In the data rows, the value 128 means zero.
Here are some points, each followed by its number:
[ 69  95  92  56 120  93  95 125  91  78 127 253 255 255  96 214 255 255
 255  54   0 255 255  64 255 255 255 255   0 254   2] 0
[133 118 119  82 131 110 110 207 117 102 136 144 147 146 101 101 142 118
 117 181 145 122 123 128 126 125 118 115 146  85 149] 1
[131 156 159  67 192 100  97 150 131 156 178 187 169 171 163 106 107 152
 152 131 135 125 124 226  93 158 116 116 127 102 129] 2
[158 156 155 117 102 139 139  98  89 102 151 128 103 101 121 112  87 114
 113 214  92 117 119 125 144 151 222 222 144 115 136] 3
[131 144 143  96 111  98  97 143 142 135 148 117 108 102 119  75 142  98
 101 136 139 119 117 118 134 131 119 122 126  68 129] 4
[142 132 132 127 140 142 144 114 125 124 104  97 117 116 116  88 126 105
 107 132 138 140 141 117 135 111 102 100 159 105 155] 5
[151  70  70 108 130 210 211 170  93 115 124 188 203 204  76 141 194  57
  58  90 176  75  72  48 125 100 129 128 206 194  64] 6
[172 175 173 102 150 103 106 143  80  80 123 175 117 115 225  87  89 211
 206 155 173 165 165 173 132 198 115 113 125 113 133] 7
[109 126 126 128 197 130 131 140 111 170 185 144 130 132 156 165  91 154
 154 133 125 120 121 119 176 138  81  83 158 130 148] 8
[127  87  88 164  90 120 117  76 120 104 110  28 156 157 123 162 143 112
 112  94 187 135 140  78 150 164 137 136  91 172 120] 9
[149  74  74 109 131 203 205 174  94 114 122 184 198 199  78 139 187  63
  64 100 171  79  76  57 126 100 128 128 200 184  74] 10
[139 151 153 153 152  92  94 157 169 124  88 140 122 122 104 162 127 119
 119 117 119  88  91 144 107 112  65  67 107 108  86] 11
[166 106 107 150 115 193 190 135 114 115  37 153  70  72 120 111 170 183
 185 167 126 133 135 138  85 136 123 124 148 168 221] 12
[ 76 226 222  78 146 120 115  87 138 163 186 221 113 115 188 131 131  67
  69  94 241  74  69 168 117 153  30  24 129 135 162] 13
[114 124 122 142 143 101 101 119 147 123  90 144 144 144  97 167 129 157
 157 101  59 152 151 104 182 109 165 168  62 155  83] 14
[141 132 128 125 162  45  45 177 164 106  60 166 119 119  84 204 116 154
 160 112 104 119 117 169 129  93 121 121  57 137  37] 15
[104 136 134 151 129 153 153 114 150 167  96 118  98 100 117 135 168 128
 129 126 144 142 142 112 117  98 122 123 136 112 123] 16
[127 137 136 126 164 119 121 114 149 159 134 130  99 102 125 112 143 119
 116 134 116 122 121 150 113 104  97  99 151 111 167] 17
[148 108 108 191 171 129 135 187 124 123  90 115 137 135 119 154 143 111
 110 150 130  77  76 150 110 103  55  55 129 109 140] 18
[ 48 166 165 162 182 112 114 138 148 134 164 152 107 107 142 117  66  62
  65  89 122 128 124 181 102 218  89  88 106 188 154] 19
[190  76  77 143 153 103 103 134 108 103 129  98 179 180 111 126 162 134
 135 107 166  98 102 128 142 163  95  94 170  77 153] 20
[151 157 158 105 192 121 123 138 118 156 190 153 130 132 156 155  60 137
 138 143 128 142 138 138 155 149 106 107 148 114 154] 21
[110 108 109 149 131 112 112 114 161 142 140  82 120 120 106 121 123 113
 112 100 116 113 110  92 115 156  95  97 146 108 114] 22
[127 134 133 111 149 116 114 199  99 126 135 126 129 128 125 120 138 103
 104 176 151  99 100 142 130 143 103 105 136 103 132] 23
[  7  99  97 241 118 132 133 128 168 206 115 150  79  78 194 110 163 160
 160 104  80  76  75 193 113 124 139 138 139 145 144] 24
[116 146 147 117 176 117 115 113 130 173 180 156 157 158 155 141 103 164
 160 120 122 139 140 155 148 114 116 116 154 101 160] 25
[ 38  50  50 236  73 175 176 115 211 229 115 140  91  90 151 115 157 163
 162  94  72  92  90 177  71  82 162 162 147 141 175] 26
[186 141 139 101  79 121 120 125 113 110 141 103  94  91  85 112 104  88
  88 133 135 140 139 128 127 132 169 173 133 115 145] 27
[144 122 125 135 112 122 123 111 132 121 145  81 137 136 105 123 112 118
 116  97 134 129 129 118 126 155 115 117 147 100 127] 28
[123 127 125 141 147 140 138 161 130 138 130 135 123 121 108 120 132 117
 117 145 129 108 112 139 114  99 128 127 145  92 155] 29
[ 96 204 203  91 204  87  87 165   0   0 109  94 253 252 255  58 119 167
 169  94 206 227 228  48 233 123  61  61 125 143  62] 30
[106 148 145 137  99 129 130  86 111 119 158 110 123 122 122 136  84 144
 145 173 101  90  89 126 136 132 171 172 137 101 155] 31
[134 148 151 114 174 117 117 118 124 151 173 140 132 137 149 141  67 144
 144 124 114 139 139 131 147 147 125 123 146  95 154] 32
[ 96  98  95 154  70 141 144  89 182 157 146  77 142 147 121 132 135 131
 131 124 109 135 136 130  75 121  96  95 143 131 160] 33
[124 142 140 139 125 139 137  97 143 135  88 171 106 105 129 119 151 169
 166 117  89 142 140 153 114 119 148 149 120 148 159] 34
[135 110 113 113 146 146 149 196 109 108 118 146 154 157  99 117 127 110
 111 175 128 107 109 127 133 104 123 123 150 104 157] 35
[179  78  79 154 120  95  94 132 165 144  85 101 131 126  70 161 113 141
 141  96 110 125 124 127 112  87 107 105 103 128 142] 36
[ 93 150 149 144 184 132 132 131 134 143 163 159 104 102 141 160  78  90
  91 110 140 131 129 140 114 168  76  77 125 146 131] 37
[190  63  64 157   0  54  55  79  90 118  66 100 110 109  76 255 188  67
  70  74 164 152 151  96 151 140 203 200   0 255  55] 38
[140 114 115  96 121 151 150 104 103 120 153  95 128 130 120 130 118  69
  71  66 118 128 127  96 167 112 170 171 172 112 111] 39
[ 65  97  94  98 140 123 127 105 152 173 185  98 141 144 112 123 113  81
  82  55  69 116 116  96 133 126 143 146 156 114 120] 40
[215 150 151 140  92  98  96 110 166 132 153 206  55  55 161  38 112 191
 189 172 147 159 155  93 140 123 162 159 110  51 109] 41
[119 145 146 120 164 114 112 113 131 168 169 152 151 151 148 143 106 158
 154 121 126 137 138 151 145 113 119 119 145 105 149] 42
[ 50  54  50 245 143 144 143 128 196 177  85 130 106 105 149 172 137 205
 206 116  16  83  82 125 159  87 143 139 102 164 180] 43
New points follow, each followed by the numbers of its two nearest points above by angle, nearest first.
[184  82  82 146 117 224 221 149 100 104  11 179  67  69 111 120 183 217
 216 194 139 134 132 135  78 124 119 122 155 199 242] 12 34
[138 142 144 158 157  95  96 159 167 124  89 137 126 126 105 163 131 121
 121 118 120  87  90 139 111 114  62  64 111 111  91] 11 18
[118 126 125 141 144 103 102 125 142 124 102 135 148 146 106 154 134 147
 148 112  76 148 146  97 182 113 157 153  81 141  92] 14 0
[143  73  72 169 160 136 137 165 134 115  78 135 137 137 102 174 143 158
 163 161 121 106 106 159 103  68  77  79 139 123 167] 18 36
[156 109 110 149 124 180 178 145 109 119  51 154  95  96 113 119 164 179
 179 154 142 121 121 134  91 116 118 116 154 160 195] 12 34
[140 106 108 122 144 152 157 205 106 106 111 137 148 152 100 119 129 113
 112 180 131 104 105 122 124 106 117 119 145 109 153] 35 1
[158 136 136 143  90 117 116 127 124 132 106 110 106 106  95 138 118 107
 109 129 147 124 124 126 113  98 131 132 113 109 122] 27 38
[135 111 113 118 150 146 150 202 110 112 119 139 144 147 102 117 122 110
 109 172 131 107 108 126 127 113 112 113 144 112 152] 35 1
[ 96 205 206  83 209  90  88 161   0   0 111  99 255 255 255  52 117 178
 182  89 212 232 228  44 234 122  60  54 122 141  58] 30 7
[186 164 161 104  92 134 131 105 172  95 141 173 122 122 152 113  93 144
 144 141 165 162 163 136 130 117 177 174 133  88  95] 41 3
[ 50  57  57 218  79 164 164 119 200 217 119 140  97  96 146 108 156 156
 155 102  82  98  97 166  82  90 157 157 148 134 169] 26 24
[137 189 190  98 168 158 153  84  84  78 127  98 175 173 187 106 143 157
 152  70 188 214 212 116 144 114 132 133 129 139  89] 30 7
[142 129 127 144 111 121 121  81 125  71 140  91 118 118 120 115 110 127
 126 115  99 157 155 125 126 150 116 110 147 132 146] 28 5
[ 72  94  90  94 144 114 118  99 147 169 191  97 138 141 106 123 100  67
  69  47  73 112 112  77 144 128 151 154 155 115 111] 40 39
[108 147 144 140 100 128 129  83 109 108 148 112 121 121 121 139  74 149
 150 170  95  94  94 119 138 133 189 190 139 101 160] 31 3
[107 152 152 150 151 106 104 119 137 125 113 118 108 112 126 132 145 113
 114 135 146 106 107 132 127 115 115 112 126 119  93] 11 13
[119 117 114 160  88 141 138 116 151 160 140  81 126 129 138 128 141 101
 105 119 111 112 115 174  88 109 113 112 136 121 149] 33 26
[184  72  73 156   0  58  59  83  96 120  69 101 109 108  78 244 181  72
  74  80 161 149 147  99 147 136 196 194   0 255  58] 38 9
[134 162 164  79 112  75  82 153 128 109 174 122 110 110 126  63 121  88
  86 154 129 136 135  84 134 165 127 129 130  71 115] 4 1
[152 134 132 136  79  90  90 131 127 124  92 114 113 112  94 151 126 109
 108 127 157 135 134 106 129 106 145 144  76 139  67] 38 15
[184 105 105  70 150 255 255 104 207 115  29  95 135 132  86 161 210 147
 143 217 155 232 234 151  68 108 146 146 155 190 232] 12 16
[105 150 147 158 131 151 150 109 156 174  95 108  89  91 121 128 166 130
 131 130 142 149 150 116 119 101 120 122 126 100 128] 16 17
[113 127 125 146 145 102 100 123 148 124  98 137 148 147 105 168 131 154
 155 106  66 147 145 103 179 112 159 155  70 147  88] 14 0
[131  84  88 164 165 127 126 145 160 117  75 113 101 105 125 161 137 138
 135 145 105  95  96 154  80 104  71  71 137 113 183] 18 36
[156 198 199  93 176 150 145  75  69  61 125  97 173 171 189 103 131 150
 145  64 209 221 218  96 158 115 139 141 124 143  74] 30 7
[179 178 175 101 151 102 104 150  71  68 119 182 117 115 234  85  75 220
 215 155 176 174 174 173 138 210 116 114 123 113 130] 7 30
[145 101  98  95  69  57  58 238 194 157 144 121  95 102 124  95 171 108
 113 111 176 164 162  55 174 200 120 121 115  74 103] 4 1
[ 95 214 215  83 218  89  90 164   0   0 112  96 255 255 255  45 126 187
 184  89 226 247 248  31 249 113  56  58 120 156  45] 30 7
[123  84  85 169  83 120 117  74 119 100 104  22 155 156 119 161 150 110
 110  93 190 132 137  75 147 163 136 135  89 174 116] 9 38
[131 145 143  95  93 174 176  76  99  82 177  89 107 108 106 121  92  10
  10  57 114 142 141 116 134 141 185 183 156 156 100] 39 27
[ 11 134 133 199 104 125 124 163 180 220 113 117  38  37 213 127 145 128
 132  97  74  98 100 218  96 124 115 116 148 132 141] 24 26
[219 153 151 153 115 120 116 131 118 123 160 149  61  62 196  78  85 175
 177 143 160 162 163  78 144 152 140 139 117  27 125] 41 7
[137 107 106 172 152 122 124 141 150 127  95 118 129 131 114 148 142 129
 131 146 119  97  95 137 106  92  78  78 145 103 147] 18 11
[150 115 117 167 164 141 143 149 141 122  86 105 117 118 117 136 137 113
 112 151 121 103 104 144  98 113  85  87 133 106 168] 18 29
[125  86  86 165  86 120 117  74 117  96 101  25 162 163 121 155 152 111
 110  95 193 139 144  74 152 155 135 133  92 173 115] 9 38
[159 112 112 154 123 178 176 142 112 121  46 153  88  89 115 118 167 188
 188 160 141 124 124 137  88 119 116 114 151 159 204] 12 34
[148  94  93 181 174 131 133 165 146 118 102 116 153 153 106 140 137 122
 123 148 121  87  88 135 113 120  57  59 128 114 147] 18 11
[191  73  73 141  13  57  57 159 157 210  64 210  40  36  66 199 160  83
  86  61 122 175 176 153 144  98 235 234   0 176  81] 38 14
[153 130 129 148  69  99  99 120 147 135  76 120  95  94  81 154 134 116
 116 133 146 127 126 121 108 101 146 146  76 149  81] 38 15
[129 163 167  60 199  91  88 149 133 160 186 190 169 171 171 103  99 161
 161 133 131 130 129 244  90 165 115 116 120  96 133] 2 25
[112 143 144 119 127 116 118  82 153 173 153 107 113 114 141 111 194 136
 133 150 140  96  98 168  85 112 104 106 146 120 166] 17 13
[ 97  72  72 224 159 138 138 171 158 141 106  82 164 164 113 183 148 181
 183 162  72  98 100 119 143  87 103 101 108 154 156] 43 18
[145 127 125 159 150 120 118 135 135 117 107 108 132 129 111 125 134 116
 116 125 139 107 109 136 119 110 100  99 142  93 143] 18 11
[141 118 119  87 126 155 154 108 101 123 159 105 124 126 120 126 114  64
  67  64 108 128 125  99 169 105 174 175 183 104 111] 39 40
[162 208 207  75 184 155 157  65  49  34 128  94 196 196 201 107 134 150
 151  59 239 249 250  83 180 118 150 152 123 161  43] 30 7
[138 151 150 129 118 108 108 140 136 148 119 135  88  87 120 103 125 114
 114 137 138 111 116 143 122 131 137 137 129  81 138] 4 41
[167 204 203  75 186 160 162  70  50  36 126 102 203 203 198 102 136 154
 155  62 236 249 250  85 176 113 150 152 126 161  49] 30 7
[149 111 111 184 162 124 130 183 128 124  91 115 135 132 114 155 141 110
 109 147 129  85  84 149 109 104  65  64 124 111 134] 18 11
[167 199 198  77 188 157 160  71  51  35 123  98 199 200 200 109 136 158
 159  64 236 249 251  87 176 109 145 147 126 160  52] 30 7
[142 119 120  92 124 152 151 107 104 123 158 102 126 127 118 126 113  70
  72  66 111 128 126 101 164 111 167 169 179 104 112] 39 40
[ 93 111 112  48  80 112 114 218 197 188 165  18  94  92 135  86 226  90
  87 107 177 102 101 155  95 180 108 106 102  91 106] 4 22
[ 75  45  47 224 183 151 150 152 185 140  98  83 181 182 144 186 156 212
 210 115  19  57  58 142 143 116  90  86 108 145 174] 43 26
[154 134 134 134  89 117 116 137 129 137 110 101 103 102 100 131 129 110
 111 124 149 126 126 129 112 109 129 130 111 109 118] 27 4
[124 126 123 142 142 142 140 163 132 135 124 134 123 121 104 115 136 113
 113 146 128 106 111 140 108  96 134 133 143  88 156] 29 35
[154 130 129 147  64  86  86 120 148 135  81 120  97  97  76 159 126 107
 106 131 150 124 123 118 113  97 149 148  68 147  65] 38 15
[121  79  80 165  83 129 127  76 116 101 106  27 159 160 117 164 152 104
 103  86 191 131 136  72 146 160 141 140  95 183 111] 9 38
[156  81  80 189 181 135 137 176 140 121  91 110 161 161 104 153 149 145
 146 141 126  79  81 134 114 105  50  52 136 110 153] 18 20
[160 195 193  91 171 155 153  72  71  54 125  91 182 183 184 103 136 144
 145  69 219 236 238  89 167 105 147 147 128 142  59] 30 7
[176  86  87 152 118  98  98 125 161 141  92 101 129 125  75 155 112 137
 137 106 109 125 125 127 113  90 111 109 106 124 141] 36 15
[235  87  91 113 109 108 111 234 214 160 152 165  48  46 174 137  83 126
 125 177 193 161 159 112 160 246 171 170  99  52 139] 41 27
